In the data rows, zero lies at 7.5, halfway between 7 and 8.
Here are some numbered points:
[15  4 15  4 15  9  8 11 10 15  9 12  3  9 14  8  0  1  1  4  6  0  0  6  4  2  2 11 15  1  0  0] 0
[ 9  7  8  9  9 11 11  6  7  8  7  8  7  7  8  9  7  8  8  6  7  5  5 10  9  6  6  6  8  6  8  8] 1
[ 8  7  6  7  6  6  6  8  8  6  9 11  3  6 11 10  9  9  9  6  6  4  4  7  8  7  7  8  9  8  7  7] 2
[ 0  1  8  7  6 15 15  8  7 10 11  0  2 15  4 10  0  5  5  3  5 12 12  9 15 11 11 13  4  7  4  4] 3
[ 5  8  6  5  6  7  7  7  7  7  8 11  4  7 11  9  7  7  7  8  4  6  6  8  9  7  7  6  8  9  7  7] 4
[ 8 10  8  8  8  9  9  9 10  7  9 10  5  6  9  9  8  7  7  8  5  6  6  9  8  6  6  7  7  9 11 11] 5
[ 9  9  9  7  9 12 12  7  7  7  3  6 10 11  4  4  5  6  6  5  7  6  6  9  6 10 10  9  4  4  5  5] 6
[9 8 8 9 8 9 9 6 6 6 7 7 7 7 5 9 6 6 7 8 6 9 9 7 5 5 5 6 7 7 7 7] 7
[ 9  7  8  6  8  7  7  8  8  7  3  5  8 12  5  5  3  2  2  6  8  8  8 10  6  9  9 10  4  5  3  3] 8
[10  8  9  8  8  9  9  5  5  9  8  6  8  7  6  6  8  9  8  5  5  7  6  9  9  7  7  6  8  9  7  7] 9
[ 8 11  8  8  6  7  7  7  7  8  8 10  6  6  8  8  8  8  8 10  9  8  8  8  8  7  7  6  9 10  7  7] 10
[ 4  5  7  6  7  6  5  5  5  8  9  9  8  6  9  8  9 10 10  9  7  6  6  8  9  8  8  8  8 10 10 10] 11
[ 9  9  7  8  7  7  7  7  7  7 10  7  9  7  7  9  9  6  6  8 11 10 10  6  6  6  5  6  8  7  6  6] 12
[ 4  5  6  6  6  6  6  8  8 10  9 10  7  8 10  9  7  8  8  8 12  8  8  7  9  5  5  6 11  9  8  9] 13
[ 9  9  9  8  8  6  6  7  7  9  7  9  7  7  8 10  8  9  9  8  7  7  7  8  8  7  7  8  9 10 10 10] 14
[9 6 8 7 6 6 6 7 7 6 8 7 8 7 5 8 9 8 8 9 7 7 7 7 7 6 6 7 8 8 7 7] 15
[ 7  6  9  8  7  8  7  9  9  7  7  9  7  7  7  7 11  8  8  8  6  7  7  9  9  7  7  8  8  9 10 10] 16
[13 15 15  7  0  9  9  9  9 15  0  4  1 11  2  0  6  5  5  0  8 11 11 11  2  0  0  3  0  9  0  0] 17
[ 9 10  7  8  8  7  7  6  6  6  7  7  9  8  7  6  6  8  8  9  4  6  6 10  9  7  7  7  7  7  7  7] 18
[ 8  8  8  6  7  7  7  8  8  6  7  8  7  7  8  8  7 10 10  9  6  6  6  7  7  7  7  6  9  7 11 11] 19
[ 6  5  7  7  5  7  7  9  9  5 10  8  7  6  7  8  7  8  8  6  7  9  9  5  6  8  8  7  9  8  7  7] 20
[ 3  6  6  4  5  7  7  6  6  5  9  7  8  9  7  8  7  7  7  8  9 10 10  2  9  7  7  8  7  8  6  7] 21
[ 9  9  9  9  8 10 10  7  7  8  6  6 10  6  6  5  6  8  8  8  5  6  7  9  8  6  6  7  8  8  6  6] 22
[ 9  8  7  9  8  9  9  7  7  7  6  9  7  4  9 10  9  9  9  7  4  7  7  6  7  7  7  8 10 10 10 11] 23
New points follow, each followed by the numbers of its two nearest points above by angle, nearest first.
[ 7  7  8  6  7  7  7  6  6  6  9 10  7  7 11  9  7  9  9  7  8  7  7  7  7  6  6  8  8  8 10 10] 11 19
[ 7  5  8  6  7  7  7  8  8  8  9  8  8  5  9  9  8  8  8  9 10  7  7  7  8  7  7  6  8  9  8  8] 13 11
[ 9  4  8  6  8  7  7  7  6  7  9  8  8  7  8  8  9  8  8  7  8  9  9  7  8  9  9  6 10 10  9  9] 11 20
[10  7  7  7  7  7  7  7  7  6  8  8  9  7  8  6  8 10 10  8  7  7  7 10  7  7  7  6  7  7 10 10] 19 18
[ 8  5  8  7  7  6  6  6  7  8  6  8  8  9  8  8  8  9  8  6 12  8  8  7  8  7  7  8  9  7  9  9] 13 11
[ 9  9  8  8  8  5  5  8  8  7  8  7  8  7  8  9  7  7  7  9 10 10 10  5 10  7  7  6  7  7  7  7] 12 10
[ 5  6  7  6  7  7  7  8  8  8  5  8  9  7  9  6  8  9  9 10  6  7  7  9  5  7  7  8  8  9  7  7] 11 19
[9 7 8 9 7 5 5 7 7 8 7 9 7 4 8 8 9 8 8 9 8 8 8 9 7 6 6 8 8 9 9 9] 14 10
[ 8  9  8  9  8  9  9  8  8  6  6  6  8  7  7  6  6  9  9  9 10  8  8  9  6  6  6  7  8  8  8  8] 22 7
[ 3  6  7  6  7  7  7  6  6  6 11 10  5  6  8 10  8  6  6  9  7 10 10  6  6  8  8  6  7 10  8  8] 21 20
[ 8  8  7  7  8  6  6  5  5  6  6  5 10 10  4  5  6  5  5  8  6  7  6 11  6  8  8  9  6  6  5  5] 8 6
[ 3  5  7  6  6  6  6  8  8  7 10 11  4  7 11 10  9  7  7  6  5  6  6  8  3  6  6  6  8  9 10 10] 4 2
[ 8  6  7  8  8  7  7  9  9 10 10  8  9  8  8  7  7 10 10  7  7  5  5  7  9  9  9  7  8  8  8  8] 11 2
[ 6  6  7  6  9  6  6  7  7 10  6 10  7  8  9  8  8  9  8  8  8  9  9  6  9  8  8  6  9 10  8  9] 13 11
[ 8  8  7  7  6  7  7  7  7  7  6  5  8 10  4  5  4  3  3  6  8  5  5 11  7  8  8  9  6  3  3  3] 8 6
[ 5  6  7  5  7  6  6  8  7  7  8 12  6  6 11 10  8  7  7  9  9  8  8  7  6  6  6  9  9  8  9  9] 13 4
[8 7 7 8 8 6 6 8 8 7 7 8 7 6 6 9 8 8 8 5 5 5 5 7 8 8 7 6 8 8 5 5] 2 15
[ 7  7  6  7  8  6  6  7  7  8  9  8  8  6 10  8 10  9  9 10  8  7  7  8  9  9  9  7  9 10  9  8] 11 14
[ 9  8  9  7  8  6  6  8  8  5  2  7 10 12  4  4  4  2  3  7  6  8  8 10  8  9  9  8  4  4  3  3] 8 6
[ 8  5  7  7  7  6  6  7  7  7  8  9  8  7  9  8  7  8  8  9  7  6  6  8  9  6  6  7  9 10  8  7] 11 13
[ 4  6  6  4  6  6  6  4  4  5  7  9 10  7  9  8  8  8  8  8 11 10 10  4  8  6  6  6  9  8  8  8] 21 13
[10  8  7  7  8  6  6  8  8  7  8  6  8  8  5  6  7  9  9  8  7  7  7 10  6  7  8  7  8  8  9  9] 19 18
[ 8  8  8  9 10 11 11  6  6  8  8 10  6  7  8  9  9  8  8  6  5  5  5 11  8  6  6  7  9  9  8  8] 1 9
[ 8  9  6  6  7  7  7  6  6  7  8  4  9 10  4  5  7  7  7  8  6  6  6  7  9  9  9  8  4  4  7  8] 6 18
